[115 136 118 145 136 116 120 115 105 115 187 160 156 104 126 169 198] : Mobo
[175 128 160 153 116 148 135 126 104  89 156 150 140 155 149  51 115] : lil
[153 143  81 131 109 129 188 129 148 162  84 140 134 174 133  78 126] : mefu
[174 153  81 133 134  78 129 188 143 162 131 127 140  84 148 129 109] : lup
[148 150  51 115 155 149 175  89 156 126 153 104 116 161 135 128 140] : lor
[134 153 162 133 129 148  81 174 127 141 188  78 129  84 109 143 131] : ruzu
[160 115 187 118 145 115 119 105 126 116 156 136 136 104 169 198 115] : lepum
order: [128 140 148 150  51 115 155 149 175  89 156 126 153 104 116 161 135] => lor
order: [156 104 126 169 198 115 136 118 145 136 116 120 115 105 115 187 160] => Mobo
order: [104 105 115 115 115 116 118 120 126 136 136 145 156 160 169 187 198] => Mobo
order: [126 153 148 140 129 131 188 109 129 133  78 134 162 143  84  81 174] => mefu
order: [ 78  81  84 109 127 129 129 131 133 134 140 143 148 153 162 174 188] => lup

[198  48 140 114]  zopur
[ 98 197  48 114]  Mek
[127 127 103 212]  lis
[116 168 127 169]  Zupug
[ 97 114 198  49]  supen
[212 104 127  65]  Dezaz
[198  48  97 114]  Pogev
order: [ 49  97 114 198] => supen
order: [114 140  48 198] => zopur
order: [ 65 127 104 212] => Dezaz
order: [ 48  97 114 198] => Pogev
order: [198 114  49  97] => supen
order: [114  49  97 198] => supen

[177  62  66 106 215 170  83] : dumiv
[199  88 172 128  78 128 184] : tad
[174 147 171  81 182 136  82] : tobun
[127 194 145  36  75 140  81] : buf
[100 149 141 203  42 118 148] : nila
[ 82 174 172 182 136 146  81] : roba
[136 172 174 147  81  82 182] : bufim
[177 101  85  97 123 109 146] : bizit
[ 52 157  74 118 178 115  43] : reg
[179  81  50 100 158 134 104] : veker
[135 122 165 108  80  90 158] : Puf
order: [ 81  82 136 147 172 174 182] => bufim
order: [ 36  75  81 127 140 145 194] => buf
order: [ 81  82 174 172 182 136 146] => roba
order: [194 145  36  75 140  81 127] => buf
order: [ 43  52  74 115 118 157 178] => reg

[157  83 103 212] = menuk
[103  83 212 156] = bola
[116 136 102 203] = kan
[116 140 100 132] = mim
[133 211 123  34] = Divat
[122 143 113  72] = Sitev
[124 133  34 211] = fega
[126 121  79 220] = mit
[189  82  40 130] = sofat
[189  81  40 130] = nog
[162  83  88 207] = karil
[137 115  33 217] = kon
order: [ 34 211 124 133] => fega
order: [217 137 115  33] => kon
order: [203 102 136 116] => kan
order: [211 124 133  34] => fega
order: [212 103  83 157] => menuk
order: [130 189  82  40] => sofat
order: [ 34 124 133 211] => fega

[187 162 167 149 171  53 169  98 106  74  69 148  91 116  84 163 155 124] : gur
[202 158 204 118  73 200  77 171  90  77  53  82  99  58 139  66  61  74] : peku
[ 98 139 204  53  82  58  90 200  73 158 118  77 201  66  74  77  61 171] : ros
[170 180  91  75 159  75 130 162  52 132 169 142 129 110  69  66 127 144] : boze
[104 199 130  95 158 119  75 104 175 137 199 125 145 151 178 129  60  51] : bamut
[ 77 204  74 171  77 158  53 139  73  98  90  58 202  62 200 118  66  82] : fata
[ 53  58  73  98  90 118 171  66  82  77 200  77 158 139 202  61 204  74] : pano
[ 69 162  52  91 128  75 110 159 144 132 180 142  75  66 170 168 130 127] : Zatu
[ 66 125  79 187  52 200 124 160  77 124 148 105  69 162 110 193  83  87] : vupe
[180 132  66  52  75 142 162 170 127  69 159 144 110  75 129  91 168 130] : Dar
order: [ 52  66  69  75  75  91 110 127 128 130 132 142 144 159 162 168 170 180] => Zatu
order: [ 74 204  61 202 139 158  77 200  77  82  66 171 118  90  98  73  58  53] => pano
order: [ 82  99  58 139  66  61  74 202 158 204 118  73 200  77 171  90  77  53] => peku
order: [ 77 158 139 202  61 204  74  53  58  73  98  90 118 171  66  82  77 200] => pano
order: [144 127 170 168 142  75 132 129 159 110 180  52  66  91  69  75 130 162] => Dar
order: [199 137 199 145 151 158  75  51 125 104 104 178 130 119 175  95 129  60] => bamut
order: [ 53  58  61  66  73  74  77  77  82  90  98 118 139 158 171 200 202 204] => pano

[165  81  50 118 131 118 139]  kif
[164 173  57 201  86 175 135]  Lupeg
[164 134 173 201 175  57  86]  toda
[108 109 130 117 138 192 142]  Muf
[159  42 106  64 167 156 149]  lif
[188 100  59 143 132 101 174]  Nolik
[131  76  79  93 128 165 146]  fasop
[106 114  85 119 145 148  90]  zib
[117 143 151 196 158  76  37]  Nefa
[136 152 142 168 153 100 104]  fadod
order: [ 86 164 134 173 201 175  57] => toda
order: [ 76  79  93 128 131 146 165] => fasop
order: [ 86  57 175 201 173 134 164] => toda

[117 182 208 187 137 101 133 174]  zot
[136 121 188 181 113  96 165 147]  pupe
[149 126 172 158 171 106  60 112]  veb
[ 91 154  44  55 142 117 105 141]  Sili
[127  81  64  79  92 144 168  79]  mep
[120 115 120 102 129 167 123  68]  dini
[137  97 139 144 153  72 126  88]  Nar
[118 124 173 168 138  85 151  84]  rut
[150  60 171 126 172 106 158 112]  bodak
[108 143  99 122 158  65 122 153]  Leb
[115 123 118 127 168  78  87 122]  pilit
[154 108  74  99 153 135  54 134]  ziv
order: [112  60 106 171 158 172 126 149] => veb
order: [ 84 151  85 138 168 173 124 118] => rut
order: [158 108  99 153 122 122 143  65] => Leb

[128 130 126 117 151  99 131 127 130 126 117 127 107 156 127 121 136 132
  99 161 126 126 126 127  99 122 153 134] : sasi
[128 129 129 121 151 127 127 126 128 127 123 128 123 121 128 123 129 133
  99 158 128 127 128 126  99 124 154 129] : Vute
[128 127 130 139 151 152 127 129 129 130 138 129 146  95 129 126 127 127
  98 155 129 131 131 129  95 130 152 124] : Gili
[127 129 127 101 119  74 128 126 129 126 106 127  78 185 129 127 127 127
 148 116 125 126 126 125 150 126 119 130] : memas
[110 127 117 130 127 128 128 138 127 133 131 113 130 128 130 129 156 131
 126 127 154 128 132 127 127 128 128 140] : rak
[132 131 107 156 127 128 125 130  99 121 161  99  99 127 117 126 126 130
 153 136 151 134 127 127 126 126 122 117] : tukis
[127 128 131 156 128 138 128 110 130 131 117 127 128 128 128 127 129 133
 132 140 126 154 130 129 127 127 127 113] : Kini
[128 128 125 119 123 115 126 126 128 126 118 123 115 135 130 128 125 128
 116 129 125 125 125 126 115 129 124 129] : rase
[128 128 126 119 105 106 128 125 128 126 119 126 114 150 130 131 128 126
 161  99 126 126 126 126 162 130 104 129] : ruti
[128 128 128 132 117 138 128 128 130 127 131 127 140 127 130 130 131 133
 153 110 127 127 126 128 156 129 113 127] : Gako
[130 128 128 135 102 141 128 128 129 128 129 127 139 122 126 134 127 125
 162  97 129 129 127 128 163 131 102 128] : pab
[126 126 126 111 130 105 128 128 126 127 114 124 113 144 122 125 127 122
 128 126 125 128 124 126 127 120 131 129] : vepin
order: [128 131 140 127 128 153 127 130 133 128 129 128 128 131 156 132 113 110
 138 127 126 130 127 130 127 128 117 127] => Gako
order: [140 128 128 127 127 132 128 154 127 126 131 156 129 130 128 130 113 131
 133 127 138 128 128 127 130 117 127 110] => rak
order: [ 99  99 121 121 123 123 123 124 126 126 127 127 127 127 128 128 128 128
 128 128 129 129 129 129 133 151 154 158] => Vute
order: [134 153 122  99 127 126 126 126 161  99 132 136 121 127 156 107 127 117
 126 130 127 131  99 151 117 126 130 128] => sasi

[145 220  71 113  84 105 156 116] = ravo
[110 102 140 181  74 130 209 163] = vava
[117 124  90 144 122 101 159 161] = Kizad
[ 71 116 219 105 113 145 156  84] = Gupok
[138 128  36 161 124  81 156 188] = sala
[ 95 110 108  68 161 140  71 118] = ver
[139  74 102 163 209 130 110 181] = ter
[117 123  97 142 122 140  81 118] = Zute
[ 90 101 144 159 123 117 124 161] = bizos
[105 219 156  71 116  83 145 113] = nifub
[140 141 111 153 159 103 128 150] = beke
order: [ 84  71 116 219 105 113 145 156] => Gupok
order: [161 159 101 122 144  90 124 117] => Kizad
order: [ 74 102 110 130 140 163 181 209] => vava
order: [ 71  84 105 113 116 145 156 219] => Gupok

[203 106 143 123 138 149 106 145 135 138 121 148 159 141 173 101 115 123
 125 118 182 175 114 138 138  98  92 146] : Rotu
[121 146 123 138 175 141 135 115 138 101 143  92 114 182 123 106 146 173
 118 149 148 203 106 138 138 125 159  98] : milof
[135 123 123 138 166 115 143 159 121 173 203 147 141 114 116 146 149 125
 101 182 175 106  98 138 138 145 106 138] : nek
order: [ 92  98 101 106 106 114 115 118 121 123 123 125 135 138 138 138 138 141
 143 146 146 148 149 159 173 175 182 203] => milof
order: [ 92 146 203 106 143 123 138 149 106 145 135 138 121 148 159 141 173 101
 115 123 125 118 182 175 114 138 138  98] => Rotu
order: [ 92  98 101 106 106 114 115 118 121 123 123 125 135 138 138 138 138 141
 143 145 146 148 149 159 173 175 182 203] => Rotu

[125 192 134 100 138]  lef
[152 137 145 130 141]  Tabat
[191 125 119 134 100]  Rad
[191 125 138 134 100]  mufem
[ 73 125 113 139 120]  Sigi
[134 125 119 191  99]  bofal
order: [141 130 137 152 145] => Tabat
order: [ 73 113 120 125 139] => Sigi
order: [152 141 137 145 130] => Tabat
order: [100 191 125 138 134] => mufem
order: [125 113 139 120  73] => Sigi
order: [138 134 100 191 125] => mufem
order: [100 134 119 125 191] => Rad

[169  99 148 159  95 170 109 162 114 129 147 143 134 124 113 159 111 136
  94 121  65  79 145] : Nit
[122 137 125 110 126 150 123 107 167 117 122 157  69 174 152 149 129 120
 134  87 145 129 139] : Kiba
[157 134  99 128 122 101 154  59 102 158 135 118 118 182 111 122 164 126
 135 133 145  99 117] : Refug
[122 135 133 139 150 112 141  84  70 180 145 119 148 131 117 104 172 118
 151 105 122 131 134] : fozi
[159 111  95 136 159 145 114 148 169 121 124 147  79 110  65 162 143  94
 134  99 129 170 113] : Kotiz
[103 133 149 119 156 137 141 135 111 178 153 161 121 116 143  96 136 139
 131  80 109 165 130] : lim
order: [130 165 109  80 131 139 136  96 143 116 121 161 153 178 111 135 141 137
 156 119 149 133 103] => lim
order: [153 109 156 141 133 139 143 136 121 116 130 131 137 135 161  96 103 165
 119  80 178 111 149] => lim
order: [ 65  79  94  95  99 109 111 113 114 121 124 129 134 136 143 145 147 148
 159 159 162 169 170] => Nit
order: [122 110 122  87  69 139 174 125 117 129 107 145 129 134 126 120 137 167
 157 123 150 152 149] => Kiba
order: [ 65  79  94  95  99 110 111 113 114 121 124 129 134 136 143 145 147 148
 159 159 162 169 170] => Kotiz

[134  99 134 111 142  36 116 124]  sirek
[ 98  36 134 134 111 142 116 124]  tum
[134  35 142 111 135 116 124  99]  Movav
order: [ 35  99 111 116 124 134 135 142] => Movav
order: [134 134 111 142 116 124  98  36] => tum
order: [124  98  36 134 134 111 142 116] => tum
order: [ 36 116 124 134  99 134 111 142] => sirek

[173 120 105 119 113  85 134 115 116 124  74  78 128 115 213 119  70 119
  69 154  76 156 131 118 133 121 143 119 139 152 178 161  93 139 109 150
 113 129 146 176  72 165 108 140 175 109  87 135 210 152] -> tonul
[147 131 122 137  94 151 139 139 110 118 154  97 144 129 147 152 133 131
 185 199  98 100 123 104  90  85 158 109 123 146 144 140 140 118  94 125
 172 152  94 148 143 103 121 141 133 132 119 144 106 111] -> fifup
[105 140 128 175  74 154 116 146 109 113 119 134 119 121 139 119  70 156
 133  69  87 131 143 108 124  93 115 119 150  76 118 109 161 176 113 115
 139  78 128 213 165  85 178 120 173 210  72 135 152 152] -> musi
[120 118 121 143 113 130 128 111 150 118 113 141 113 128 128 133 130 123
 143 135 124 124 119 146 126 136 156 125 121 138 137 118 112 125 131 131
 135 127 122 135 139 116 134 152 110 123 131 144 139 124] -> libof
[113 109  74 110 134 131 128 154  93  70 178 175 133 143 210 119 115 150
  78 152 121  76 139 118 128  85  69 119 119 124 176 108 213 161 115 139
 120 105 113 140  72 152  87 135 173 119 116 165 156 146] -> lumi
[105 140 128 175  74 154 116 146 109 113 119 134 119 121 152 119  70 156
 133  69  87 146 143 108 124  93 115 119 150  76 118 109 161 176 141 115
 139  78 128 213 165  85 178 120 173 210  72 135 112 152] -> Vogo
[110  83 163 113 151 127 120 119 127  85 109 161 124  93 145 127 134 157
 159  76  87 174 189 107  84  78  71 116 136  55 113 147 104 109 152  96
 157 102 151 182 138  80 129 178 100 152 142 105 133 164] -> gugu
[103 109 115  97 144 141 124 141 119 151 118 115 126 111 148 133 125 107
 116 106 123 133  86 122 103 123 123 114 179 108 138 111 133 114 120 119
 130 164 123 142 142 125 127 126 125 136 133 136 129 132] -> nado
order: [ 85  90  94  94  94  97  98 100 103 104 106 109 110 111 118 118 119 121
 122 123 123 125 129 131 131 132 133 133 137 139 139 140 140 141 143 144
 144 144 146 147 147 148 151 152 152 154 158 172 185 199] => fifup
order: [ 69  70  72  74  76  78  85  87  93 105 108 109 110 113 113 115 115 116
 118 119 119 119 119 120 121 124 128 128 131 133 134 135 139 139 140 143
 146 150 152 152 154 156 161 165 173 175 176 178 210 213] => lumi
order: [152 152 135  72 210 173 120 178  85 165 213 128  78 139 115 113 176 161
 109 118  76 150 119 115  93 124 108 143 131  87  69 133 156  70 119 139
 121 119 134 119 113 109 146 116 154  74 175 128 140 105] => musi
order: [ 72 135 152 152 105 140 128 175  74 154 116 146 109 113 119 134 119 121
 139 119  70 156 133  69  87 131 143 108 124  93 115 119 150  76 118 109
 161 176 113 115 139  78 128 213 165  85 178 120 173 210] => musi

[ 91  98 161  55  56 112 104 117  34 100  57  86  88 101 100 122  45  85
  81  49  92 129 122  72 162  68  54  51 129 111 104 124 110  96 101 119]  zanet
[139 161 196 134 128 143 127 144 115 204 107 117 170 127 160 148 122 172
 128 122 165 166 158 113 190 143 109 108 165 143 138 186 156 120 125 152]  tipo
[160 139 148 204 165 115 108 172 143 190 161 156 165 166 127 196 122 120
 143 117 127 107 128 125 143 186 138 170 122 143 152 128 113 134 109 158]  pofak
[ 91  98 161  55  56 112 104 117  34 100  57  86  88 101 100 122  45  85
  81  49  92 129 122  72 162  68  54  51 129 111 104 129  67  88  97 119]  seli
order: [125 152 139 161 196 134 128 143 127 144 115 204 107 117 170 127 160 148
 122 172 128 122 165 166 158 113 190 143 109 108 165 143 138 186 156 120] => tipo
order: [152 125 120 156 186 138 143 165 108 109 143 190 113 158 166 165 122 128
 172 122 148 160 127 170 117 107 204 115 144 127 143 128 134 196 161 139] => tipo

